(in the rows, 128 means zero)
The rows of M fall into 4 groups, which share some directions, and each row is roughly a mix of its group's hidden directions.
M (140 x 10):
[[135  95 131  94 124  71 168 122 171 124]
 [161 155 168 161 134 166 111 158  86 135]
 [188 165 150 170 117 136 117 112 141  94]
 [ 62 115 116 128 175 111 114  96 104 133]
 [136  97 139 120 185 112 100 125  69 128]
 [ 94 150  96 144  63 145 153 106 117 147]
 [123 117  91 206 101 113 111 143 125 120]
 [162 150 180  91 138 128  76 121 141 148]
 [173 101 169 122  98 125  92  90  99 131]
 [142 101 155 110 171 136 180 155 110  91]
 [151 105 155  75 111 114 127 135 185 155]
 [108 154 130 155 123  93 177 150 180 148]
 [167 139 135 182 158 150 114 155  91 100]
 [129 136 103 181 120 141 168  92  91 159]
 [169 142 152 121  69 110  78 129 120 144]
 [116 114 119 132 201 113  94  90 141 146]
 [ 91 124  63 137 129 126 125 155  87  98]
 [149 101 107  87 195 155 125 109 120 137]
 [170 106 113 119  79 131 101 169 118  89]
 [103 122 106 150 184 114 144 122 189 122]
 [ 76 108 146  85 146 109  86 102 141 149]
 [ 99 143 139 157 113  99 167 138  67 103]
 [115  99 108  93 120 125 130 180 153  73]
 [149 150 136 166 147 121 175 144 166 176]
 [118 174  87 184 118 137 126  95 107 110]
 [128 106  93  94 134 144  71  80 111 138]
 [119 146  77 136  94 123  84 131 108  79]
 [172 174 121 126 119 163 109 103 160 167]
 [104 151 110 153 131 125 121  98 156 200]
 [114 100  88 111 145 127  68  80 133 132]
 [106 138  64 173 133 128  92 132 113 156]
 [153  79 161 140 146  89 103 169 125 103]
 [167 115 119 141 129 135  89 141 193 162]
 [137 122 150 159 172 157 141 107 152 188]
 [ 75 100  96 142 146 153 122 141  73 134]
 [136 102 129  80 137 119  77  74 143 120]
 [119 140 119 123 165 201  84 128 127 118]
 [126  95  75 130  99 148 149 133  73 107]
 [117 142 175 131 111  71 135 152 171 151]
 [ 74  95  89  79 152 127 135 107 123 118]
 [114 146 134 182  84  91 104 121 166 137]
 [157 110 144  75 125 103 101 149 183 122]
 [122 117 106 166 162  75 149 146 167 153]
 [162 115 137 128 119  96 128 136 202 158]
 [ 95 102 154 108 114 146  77 124  73 134]
 [103 167 132 172  99  89 127 132 137 177]
 [141 115 154 104 169  57 128 120 138 104]
 [145 125 108 122  97 185  91  87 142 158]
 [ 73 114  90  85 139 128 136  98 107  98]
 [169 196 140 138 101 119 132  98 156 125]
 [101  96  98 114 175 153 142 119  72 128]
 [ 95 154 136 127 159 139 155  80 171 163]
 [176 135  87 111 117 179 156 163 125 121]
 [155 138 187 122 106 158 130 138  78 101]
 [109 112 177  96  96  99 121 156 151  85]
 [106 152 101 155 190 105 112 153 161 138]
 [ 85 147 161 146  93 107 119 138 163 177]
 [ 81 156 128 144 120  71 113 123 134 175]
 [131 132 160  94  81 144 103 151  82  96]
 [116 115 104 141 177  96  62 124 116 134]
 [116 133  66 174 139 128 107 133  79 130]
 [100 123 156 132 124 147  83 197 140 122]
 [153 146 102 185 154 134  88 150 163 140]
 [126 137 151 115 177 105 102 153 191 118]
 [121 128 101  82 102 103  76 160 161 129]
 [118 103  66 153 100 109  89 147 129 100]
 [145 111 151 109  86 119  92 160 110  73]
 [170 142 168 126 133 184  96 148 116 155]
 [ 90 133 162 152 161  88 151 148 174 119]
 [120  73 129 126 118 104 108 131  65  98]
 [109 146 128 162 113 147 134 152  99 200]
 [180 167 153 158 130 167 107 114 115  97]
 [122 114 144 137 182 161 141 112 127 192]
 [136 142 149 137 150  99 147 130 181 189]
 [134 130 101 184 135 124  66 161 120 127]
 [ 80 116 105  64 146 124 151  95 128 125]
 [134 123 199 106 144 147 172 152 146 137]
 [157 136  99 132 154 166 172 136 168 167]
 [134 109 103  71  98 157 126 152 158  88]
 [ 97  98 148  99 140 196 135 161 123 125]
 [105 139 191 111 114 153 162 174 130 137]
 [ 87 137  90 157 126 141 133 145  63 145]
 [144 149 161 158 156  69 135 144 118 169]
 [172 108 194 122 117 128 161 130 153 152]
 [ 73 126  91 128 148 155 156 151  82 142]
 [156 169 139  92 176 126 140  92 158 106]
 [154 147 128 139 164 174 122  70 131 162]
 [148 151 141 116 146 160 191 148 173 125]
 [155 116 106 171 169 111 120 101 146 180]
 [ 99 102  76 148  81 109  91 145 133 113]
 [124 153 111 142 170 127 166 189 158 117]
 [152 157 158 175 101 126  93 177 133 112]
 [ 53 105 116 113 135 158 120  97 147 118]
 [ 67 108 146 125 143  94  98  88 116 102]
 [139 148 104 165 155 153 120  83 122 184]
 [133 131  94 113 133 140 152 195 160  91]
 [129 163  97 118  86 142  91 117 127  71]
 [163 154 127 163  81 122 134 183 147 114]
 [181 147 148 149 118  94 167 173 133 112]
 [134 143 141 129  86  89 116 128 195 154]
 [120 115  92  91  95 170  99 124  97  88]
 [ 82 141 137 138 188  97 133 155  94 140]
 [119 125 179 109 106 147 118 192 114 154]
 [122 132 143 143  94 127 103  91  59 154]
 [174 147 113 187 119 122  97 129 169 120]
 [102 129  92 180 148 118 136 162 114 178]
 [ 96 158  78 107 168 112  90 149 113 111]
 [ 94 152 121 139 136 147 184 136 128 187]
 [130 126 155  68  67 125 106 150 125 129]
 [135 165 159  80 134 110 132 161 141 180]
 [154 109 153  74 131  88  92 137 108  94]
 [119 134  86 157 162 151 154  75 124 162]
 [109 142  63 126  96 154 140 139 101  89]
 [175 154 117 156 124 136 165 182  98 136]
 [165 139 159 179 143 125 110 119  88 171]
 [123 145 143 110  81 161 148  69 124 159]
 [135 102  58 150 130 150 143 100 163 115]
 [172 148 146 161 143 129 169 168 137 170]
 [100 108 110 123 120 131  92 169  81  80]
 [134 160 100 202 121 153 130  97 120 138]
 [136 132  71  90 148 125 160 120 181 128]
 [168 147 146 145 119 132 171 194 129 140]
 [135 166 137 139 125 146 139 104 184 184]
 [124 153 134 139 173 138 185 147 179 132]
 [ 61 144 129 121 153  89  89 136 148 136]
 [ 71 109 129 120 116 133 172 122  74 148]
 [166 146 126 155  72 140 133 160  96  93]
 [159 134  90 146 167 157 125  96  86  94]
 [111 171 101 113 134 161 190 119 157 138]
 [129 161 159 169 166 110 171 164 124 144]
 [148 113 112 100 178 133 119  95 187 114]
 [148 180 101 140 177 108 121 116 172 138]
 [143 133  94 178 163 113 148 117 144 182]
 [ 72 123 116  81 104 129 144 164 144  95]
 [ 77 109 122  73 129 116 126 154  84 113]
 [150 185 104 179 138 171 117 132 132 126]
 [168 139 146  91 185 142 115 112 160 101]
 [196 113 184 139 114 116 107 131 121 119]
 [129 134 138 138 119 127 120 202 134  72]
 [157 136 140 152  98 113  71  85  96 141]]
In each list below, two rows fit none of the groups, and each other row fits one group, some only roughly. Which are they? Name them in the order they come.
  * q148: [183 143 148 159  85 160  97 120 149 125]
  * q104: [164 111 111 137 171 107 139 129  83  76]
  * q792: [133 106 111 123 134  97  62 145 170  99]
  * q577: [123 121 154 172 140 173 142 147  67 128]
  * q992: [158 168 128 126 143 170  63 131 120 115]
  * q62: [153 161 158 127 108  88  85 120 156  87]
  * q787: [135 153 129 196 154 143 112 100 169 139]
  * q636: [103  70 132  94  82 114 121 162 109 125]
  * q552: [ 83 148 139 175 126  87 119 134 178 136]
  * q365: [131 107 119 197 134 178 130 101 114 143]
  * q563: [158 110 147 171 170 141  86 120  88 143]

q62, q787
  * q313: [169  84 171 113 126 145 100 100 127  89]
  * q720: [147 148 110 103  57 144  97 152 106 129]
  * q76: [136 154  95 148 186 122  92 114 155 161]
  * q630: [125 147 110 136 172 140 120 153 155 197]
  * q702: [137  85 155 111 142 139  63 133 102  99]
  * q916: [123 129 107 110 132 177  94 120  82 178]
  * q897: [ 75 134 143  72 126 123  76 118 122 134]
  * q611: [ 82 109 178 145  79 137  94 119 133 124]
  * q201: [135 110 158 128 180 143 166  75 146 145]
  * q335: [171 153 121 136 122 172 172 129 115  79]
  * q883: [107 122  94  91  61 112 105 111 147 116]
  * q27: [106 124 120 149  87  98 121  90 167 178]
  * q981: [142 111  62  96 138 163 121  95 140 106]

q335, q27
  * q170: [159 114 139 138 199 172 142 111 116 136]
  * q879: [147 138 114 136 107 141 193 164 128 175]
  * q493: [126 103 115 154 153 101 109 185 169 159]
  * q456: [129 145  50 103 114 163 123 147 143 122]
  * q221: [ 62 140 151 172 102 102 114 130 113 144]
  * q521: [ 96  86 173 159 131 141  81 138 135 100]
  * q405: [181 137 153 116 127 116 175  93 126  86]
  * q973: [ 84 104 114 160 126  75  94 115 156 111]
  * q612: [108 139 120 113 126 188 102 138  74 159]
  * q542: [ 97 104 167 158 143 127 133 143  70  92]
  * q52: [146 195 135 130 102 123 152 121 144 179]
  * q517: [137 109 200 123 125 109 116  76 138 136]
  * q849: [ 82 131 158 146 147 167 148 159 112 174]

q879, q521
  * q153: [166 151  88 114 127 158 192 119 127 115]
  * q206: [165  88 153 121 169 118  87  90 107 125]
  * q942: [177 145  59  98 109 131 119 116 126 119]
  * q43: [179 121 161 139 185 160 134 128 139 102]
  * q322: [160 112  93 120 113 151 115 155 197 139]
  * q178: [127  77 127 153 137 108  82  73 114 122]
  * q453: [131  92 132 158  58 102 113 158 132 116]
  * q101: [135 107  83 108 167 108 182 126 137  92]
  * q233: [111 124  86 131 142 191 170 117 156 118]
  * q530: [185 124 107  68 137 113 121 154 121 104]

q153, q322
  * q811: [ 89 176 124 109 120 136 172 177 111 142]
  * q245: [ 96 128 140  82 106  82 160 138 144 171]
  * q647: [155 112 124  96 162 140 183 115 132  79]
  * q903: [160 176 104 112 123 128 123  86  97  81]
  * q771: [ 95  95 133 122 149 180 100  91  93 111]
  * q475: [119  65 126  84 159 114 137 117 160 101]
  * q191: [117 108 124 128  89  70 130 103 138 182]
  * q438: [159 106  71 134 144 129 140  86 149 169]
  * q272: [141 104 135 144 167 144 173  65 141 140]
  * q2: [144 119 148 102 165 162 162  74  96 126]
  * q853: [133 128 195 110  97 131  98 159 162 113]
  * q507: [102 121  81 140 150 193 136  95 126 121]
  * q778: [139 107 183 139 128 135 163 170 114  81]

q903, q438
  * q935: [ 97  97 128  95 109  75 116 102 110  87]
  * q176: [119 147 164 147 123 134 201 103 141 155]
  * q944: [139 128 208 148 118 112 135 169 132 120]
  * q354: [134 112 175 142 148 166  80 114  88 149]
  * q864: [ 90 137 139 113 121  93  61 162 110 131]
  * q120: [115 145 100 102  98 172 144 178 146 163]
  * q142: [144 124 198 129  87 158 132 100 121 106]
  * q782: [117 128 125 171  93 103 100 122  88 181]
  * q851: [129 123 170 183 178 120 165 135 119 142]
  * q634: [110 146 110 125 161 115 162 171 154 184]
  * q501: [ 72 133 103 112 171  95 139 161 116 155]
  * q565: [175 141 121  97 167 120 152 185 122 145]
  * q511: [ 84 108 149  78 110 138 113 132 181 144]

q935, q142
  * q572: [ 94 140  67 144 112 140  71 119 130 132]
  * q38: [121 141  71 121 144 130 172 168 101  97]
  * q871: [108  99 106 109 138 108 131  50 140 113]
  * q388: [176 125 122  94 152 110 165 159 139  82]
  * q656: [184 111 139 136 101 158 128 100 171  94]
  * q162: [173  97 126 132 110 133  89 102  69 130]
  * q605: [139 104 159 122 143  59  87 142 122 107]
  * q122: [ 79 123 160 164 143 172 156 140 119 162]
  * q518: [ 86 137 103 155  86 142 109  81 108  98]
  * q257: [165 135 150 141 120 168 121 140 143 198]
  * q452: [140 131 108  97  68 154 145 172 109 102]
  * q522: [162 123 125 174  67 104 113 148 140 101]
  * q533: [108 124 158 184 138 182 138 135 108 162]

q871, q605
